First come named moves, each a turn or a mirror, each shown by rows before and after it. For each pair of rows after them, which moves, in which order, take the first row to the second? The first pair is done for you.
gez (before => after):
[13 19 12 -6  3  3  0 21 -1] => [  8  12  24 -10   4   7  -9  13   3]
[ -3  16  24   2   3 -30  -8   5  19] => [  4  23  11   4   3 -33   0  13  15]
[-10  -4 -18  14  -5  10  -1  12  -3] => [-17 -11  -3  11  -4  11 -10   3   3]
[12  4  2 -3 -6 -8 -1  4  5] => [ 8  0  9 -5 -7 -6 -5  0  6]
Lapi (before => after):
[-13  12   1  -6  12   8   1  14   4] => [-6  4 -9  0 -6  6  1 21 11]
[ -9  17 -17   6  25  -3   9   1 -11] => [  2   4 -31  14  -2  -5  11  12  -2]
[  9  -6  -1   0 -13 -15   0 -13 -13] => [  4  -2   6  -3  -2 -14  -1 -18 -17]
[-15 -15  -5   5  -6  -9  -1  -8   5] => [-19 -10   2   3   5  -8  -1 -12   1]
rer (before => after):
[ 13  10 -15  11  -8  -3  18   9 -17] => [-12  14 -12   7  20   2  13  -1 -17]
[ 12 -18   2  -3 -15  20   6  -1  -6] => [  9 -11  -2  -4  -2  21  11  -8 -16]
[-13 -17   1   2 -17   3 -16   9  22] => [ 19  -8 -11   5 -29   2  -1   9   2]
Now pairs of rows:
Each pair is 2 to 3 moves apart.
[-24 -22  -7   7   5  -2   5 -24  -2] => [  5 -16 -16   9 -11  -4  18 -22 -18]	rer, rer, rer
[ -6  -9 -20   8  -5 -20  11 -26 -10] => [ -6 -18 -15   9 -19 -23   4 -19   5]	rer, rer, rer
[ 14  -5  14  -1  -3  -6  -2 -36 -20] => [ 16   3  10  -3   4  -6   2 -32 -26]	Lapi, gez, Lapi
[-17  -6   2   3  -2 -26  -6 -18  -4] => [ -2   0  -4   4  -7 -27   1 -18 -16]	rer, rer, rer
[-28  -5   0   0   6  -8  -4 -14  12] => [ -5 -15  -7   5 -25 -10  -1  -8  13]	Lapi, rer, gez
[-17  -5  -1   3  11  -9   1  -5  13] => [ 13  -4  -9   6 -12 -11  11   0   5]	rer, rer
[  1   7 -25   7   2 -13  14  12   3] => [  7 -15   9   0 -23  -8  -6  -3  14]	gez, rer
[-8  5 -5  0 15 -6  1  7  5] => [-6 -4  4  0 -1 -6 -5 10 15]	gez, rer
[-20  -7  19  -7  -2   1 -19  -1  26] => [-26  -3  18  -8   9   3 -19  -9  19]	gez, rer, gez
[ -6 -16 -15   2  -7  19  -2   0   8] => [-10  -7   3  -5  11  23  -4 -15  -2]	rer, gez, Lapi
[ -9  -4  15  -3   4  -4 -11  -2  14] => [-7 13 -2  1 13 -9  1 12  9]	gez, Lapi, rer
[ 6 18  2  1 12 -1  5  3 -7] => [  3  -3  12   3 -10   1  -8   4  13]	gez, rer, Lapi
[-12   1  15  -3   3  -7  -8  14  15] => [ 1 13 23 -7  8 -8 -3  9  2]	rer, Lapi
[  1 -22  23  -8   4  23 -10  -8   6] => [  0   5 -19   0  28  16  15  10 -11]	gez, rer
[-16  17 -26   9  14  -5   7  13 -10] => [  1   1 -18  13 -22  -9   1  25   7]	gez, rer, gez
[-10  -2  27  -4  -2  -4 -12  10  14] => [ 15   5  28  -8  -2   0  -3  -7 -10]	rer, rer, gez
[ 17 -19  -5  15 -21   8   8   7   9] => [ -9  -5  -4   7  23  16  10 -15 -10]	rer, rer, gez
[-23  -4  -1  -5  15  -2  -8  -7   5] => [-18  -1 -15   1   6  -8  -3  10  11]	gez, rer
[ 32   0  10  -4 -25   9   5  -2 -11] => [ 27  17  16 -10  -1   7   9  -7 -21]	Lapi, gez
[  9 -11   2   5 -24   1  -6   4  11] => [ 14  14  -5   0   7   4   7 -10 -19]	gez, rer, Lapi
[-1  1 -6  0  5  4  1 -4 -8] => [  4  -4  -3   1 -10   2  -2   3  -1]	rer, rer, rer
[ 17  -1 -13   8 -13   8  14 -13 -28] => [-25 -24  -8  11 -12  10  -8  -7  10]	rer, rer, Lapi
[ 9 12 -7 15 -3 -3  1  3 -1] => [ -1  10  12   8   7   0  -8 -11  -1]	Lapi, gez
[-15   0  13 -15   1   7 -10 -16  14] => [  1  27   7 -17  13   1   4  -5  -4]	rer, gez, Lapi
[ -2  -5 -30  10  -2  -1  20   9  -7] => [  4 -30   1   6 -25   5   1  -8   3]	gez, Lapi, rer
[ -8  -7 -25   6   6  -2  -7   3  15] => [  6 -12 -19   6 -11  -4  -9   5  17]	gez, rer
[-5  2  9 -1  7  0 -4  1  3] => [-3  6 -2  1  7 -2  0  8  3]	gez, rer
[-2  7 25  4 15 -1 -9  7  2] => [14 11 11  8  1 -7 -1 22 -1]	rer, gez
[ -8   0   0  -1   5   9  -1 -19  -2] => [  1  -6 -14   5 -13   7   3 -10   3]	Lapi, gez
[ -7   9 -11   4  14  -3   5   9  -5] => [ -6  -8  11   0  -7  -2 -10   9  13]	gez, rer
[  4   9  16  -1 -11 -18  -6  24  19] => [  1  28  16  -7  19 -13   2  10  -5]	rer, Lapi, rer
[ 9  2 28 -6 -6  3 -5  7  6] => [ 12  12  20  -9   7   6   4  -1 -11]	rer, rer
[-11   5 -16   1  21   5   7 -14  -8] => [-18 -15 -10   3   4   9  -4 -18   6]	Lapi, rer, gez
[  3 -15  20   1 -30 -27 -11  -9  19] => [-20  19 -12   0  29 -25  11 -16 -12]	gez, rer, rer
[-17   7   8  -5  16 -23   1  -5  12] => [ -9   0  15  -4   4 -25  -1   2  18]	rer, Lapi
[ -9  21 -13   5  -5 -41  18   9   6] => [-16  18  -2   3  -5 -41  11  11  15]	Lapi, rer, rer
[ 12  20   1   1   4 -19   4   7  -5] => [  1   4  24  -4   0 -14 -12  -7   5]	Lapi, gez
[-10  -7  -3  -1   5  17 -11  13  15] => [  6   5 -18   1   4  14   4  18   0]	gez, rer, rer
[-22  -1   1  -2   8   1  -8 -12   9] => [  9  -8   7   0 -23  -1  -5  -8   5]	rer, rer, gez
[-22  -6   0   3  17 -13  -5 -17  10] => [ -9 -14 -20  13  -5 -17   0  -2  16]	Lapi, gez
[-11  -6   9  -4  -4   3 -16  -7   2] => [ 10   1  -3  -3  -9   4  -1 -10 -16]	Lapi, rer, rer
[-11  -6 -19  -4  -2   5   1   7   2] => [-13  -4 -14  -5  -2   1   0  12   8]	Lapi, rer, gez
[-15   9  23  -1   7 -13  -3 -13 -18] => [  1  -3  26   1 -22 -19  -7   2  -5]	rer, rer
[ -1 -13   1  -9   9   6  -5 -24 -10] => [ 10  -4 -22  -1   4   0   9  -9 -15]	gez, Lapi
[  8  10  -6  -1  24  32  14   4 -25] => [ 16 -23 -11   8 -22  32   4  10  -1]	gez, Lapi
[ 11  -6  -6   5 -21 -13   6 -15  -7] => [ -1  -2  -1  -1  -1  -8   4 -30 -14]	rer, gez
[-12   1  20  -8  17  -6 -11 -16  -6] => [ 16  -7  18  -2 -21 -12 -10  -1   0]	rer, rer
[-13   4  -8   4  15  -2  10 -13 -12] => [-17  -7 -18  11  -4  -7   5   6   8]	rer, Lapi, gez
[17 15  8 -4 -9 -1  0 21  0] => [  4   8  29 -10   1   6 -11   4   2]	rer, gez, rer
[ 14  15   5  -5  13 -10   9   8 -13] => [  6  14  -4  -3  20  -8  11   4 -13]	Lapi, rer
[  9   0  -4   8  -8 -13   4  -4   0] => [ -1  -5   6   4  -2  -7  -2 -17   0]	rer, Lapi, gez
[-19  -3   0   3   9  -1  -2 -15   3] => [-17  -6   9   1   3  -4  -7 -12   9]	rer, Lapi
[ -1   2  29   4 -14 -20   1 -18   4] => [-12  22  15   4  12 -23  10 -10  -4]	gez, Lapi, rer
[-21   2  31  -6   9 -22  -9   6  28] => [  0   4  -6   7 -14 -31   7  30  28]	Lapi, gez
[-25 -16   5  -3 -10  -2 -12  -1  33] => [ 27   9 -19  -1 -16  -4  20  -9 -17]	rer, rer
[-17 -11 -14   7  -2   4   0   0  12] => [-11 -13  -4   6 -12   2  -3   6  18]	Lapi, rer
